Each path is a new rotation, seen through one point. The rows after it are directions, each followed by how far the rotation turns it, in degrees per step (0 if it stays put).
Each turn is a multiple of 5 degrees from 10 to 175, or 0.
Each row of a path follows its step; steps can be skipped.
Path 1:
step 0: [  8  20  30 -22 -35   6 -37  19 -23 -20   1  44 -21 -12  19 -25  20 -14
  -4 -11   8  24  15 -15 -20  13  12  28 -11  14  17  20  18  11  12 -28
 -16 -20 -25  14  21   1  49  27  -4  -6 -10 -18  24   7  31 -14  -1   5
  -7]
step 1: [  6  10  14   9   7 -20 -11 -49  -9 -12 -17  24 -27 -11   1  -1   6 -29
   1  -6 -17 -13  -7   9  -6  23  10  19  32  23  -2  19  19  16  32  52
 -11  -1  -5   6 -36 -16 -46   2 -24  26 -17  -7  -5 -26  -4  -2 -34 -30
 -18]
step 2: [ -8  16  33  -5 -32   9  25  -1 -32  -8   9  47   4  27  39  18  15 -15
 -21  22  22 -16  18 -20   2   0  -5  12 -49   9 -38  11 -20 -19  -4  -4
  12  21 -18 -39 -31 -12  -5   0  -2  15   1  17  14  18  -6 -28  -4   7
  -4]
step 3: [  5  -2  23 -16  -8 -16 -20 -26 -30   6 -28  10   7  -9  -8  13  12  23
   8 -12 -14  -1 -24  41 -10  -8   2  17  15  42  -8  16 -22 -26  18   6
   8  25 -15  40  24  -1 -14  34  20  21  -4   6 -28  15 -11 -37  36 -19
  34]
step 4: [ -1  22  25  -9   1 -30 -27   6   1 -28  22  24  -7  -8 -15  -3  31 -17
   7  -4  31  -7 -39 -10 -46 -20  38   2   4   2 -47   2 -23   0   3  12
   0 -15   4 -39  16   4  22  -8  -3   0  36  18  -2  13  25  14   0 -24
 -27]
step 5: [  6   7  -7 -23 -17   1  -9 -34 -24  39 -19 -14  -7 -23 -19 -14  13   1
   8 -36   3 -24   8  19   8  35  -4  29 -28  25   3 -18  -7 -24 -14   6
   0 -41  26  -1 -28 -32  -5  -4 -20  10  -2  12  18  33  -8 -14  12 -42
 -21]
step 6: [  1  22  37   9  16  -7  -4  13  26  18  13   8 -11   3  30  18  -9   4
 -25  -2 -31  -6 -21  -8 -20 -25   3  37 -41 -16  -2  12 -16   2  25 -11
  16 -36 -39   4 -23  12  -5  19  38 -10 -17   6  -3  36  29  -6 -16 -31
 -11]
step 7: [ 35  13   0 -19 -32  -8  12  11   3 -11 -21  50   7  12 -28 -27 -13 -36
  -3 -21  15  -5   1   7 -24  17  -5  34  31  42  15 -10  -8  15  -4   7
  12  -5 -10  27  16  19 -13   7  29   4 -27   5  23  13 -21 -10  17  -3
 -43]
step 8: [-24  34  24  -8 -23   5 -16   5  -3  18   1  49   2 -15  11 -16  23  -8
 -30 -22   1  25 -19   2 -25   9 -16 -20  -8  -6  -8 -11 -18  31   9  55
 -10  16   0   5 -22 -23 -10 -18 -17 -17 -15   6  -6  11  41  -3 -36 -16
  27]
step 9: [ 40  18  39 -14  -1 -22  10  -7 -28  -2 -21  18 -20  44  10 -21  -2 -19
  24  18  12  11  18  54  -1  -2 -20  20 -38  26 -16  -9   6  11  18 -22
 -16  -1  12  -4 -25 -35   3  32   9  12  13   3  -5  -6 -20   9 -12 -16
   3]
step 10: [  3  22   9  24 -10  -9  -7 -11 -27 -15  -6  -5  -7  -2  18 -14  14   9
  12  10 -16   5 -19 -27 -10   2   4 -12  -2 -19 -19  25 -73 -11  17  14
 -10  22 -15  38  14 -22 -57  13  18   7  17  15  14  22   7 -21  -3 -19
 -31]
step 11: [-18  24  35 -11  -6  -5 -14 -17   3 -11  32  21  -7   2 -16 -16  19  -9
 -29 -15   9   5 -37  13 -28 -22  -5  -4 -15  29  10 -10   1 -19 -15   5
  12  17   9  -2 -27 -17  14  25  -2  10  17  -1  18  22 -51  29  61   3
 -20]
Directions:
[ -3   0   5  -4  -6   0  -8   6  -3  -8   6   1   8   4  -6  -3  -1   1
   0  -5  -1   9   2  -2  -1  -7  11  -4  11   1  -2  -1   1   3  -2   3
   1   1   2   5   4   1   4   3  -6  -1 -17   4  -2   3   1   7  10  -3
   1]  95
[-12   3   1  -5  -3  12   7  -6   3  -7  -4  -4   6  -3  -6  -2  -2  -7
  -2  -7   0  -6   7  -5  -3  -6  -1  -5  -7  -2   1  -4  -7  -2   0   6
  -5   5   7  -4   5  -5   1  -7   5   9  -4  -2   7  -1   0  -5  -1  -1
  -5]  125
[ -1  -5   0   6   1  -3  -4  -1  -2   3  -6 -11   8  -6  -2  -6   5  -9
  -4  -7  -4  -4  -3   9   4   8   8  -5   2  -9  -4   8  -4   5   3   4
   3   4  -5   4  -8  -1  -4  -3   4  -2  -3  -7 -10   4   4  -4   0   5
  -1]  160
[-16   5   7   8   6  -1  -3   8   1   0   0  -3   1  -2   3   0  -2  -2
   0  -6  -9   0  -3  -4  -3  -6  -6  -3   6   1  -8   0   8  -5   3   4
  -4  -2   0  -1  -1   8 -11  -1   0  -1   7   8   0   5   2   3  -9  -2
   6]  160
[  2   2  -1  -1   2   0  -4 -10  -3  -6   2 -10  -4   4   6  -5   0  -5
   6  -2   0   3   9  -3  -2   7   0   8  -3  -8  -8  -3   5   6   8   4
   7  -8  14   3  -3  -4   6   0  -7   1   2   6  -1  -3   6   0  -5  -3
   4]  90
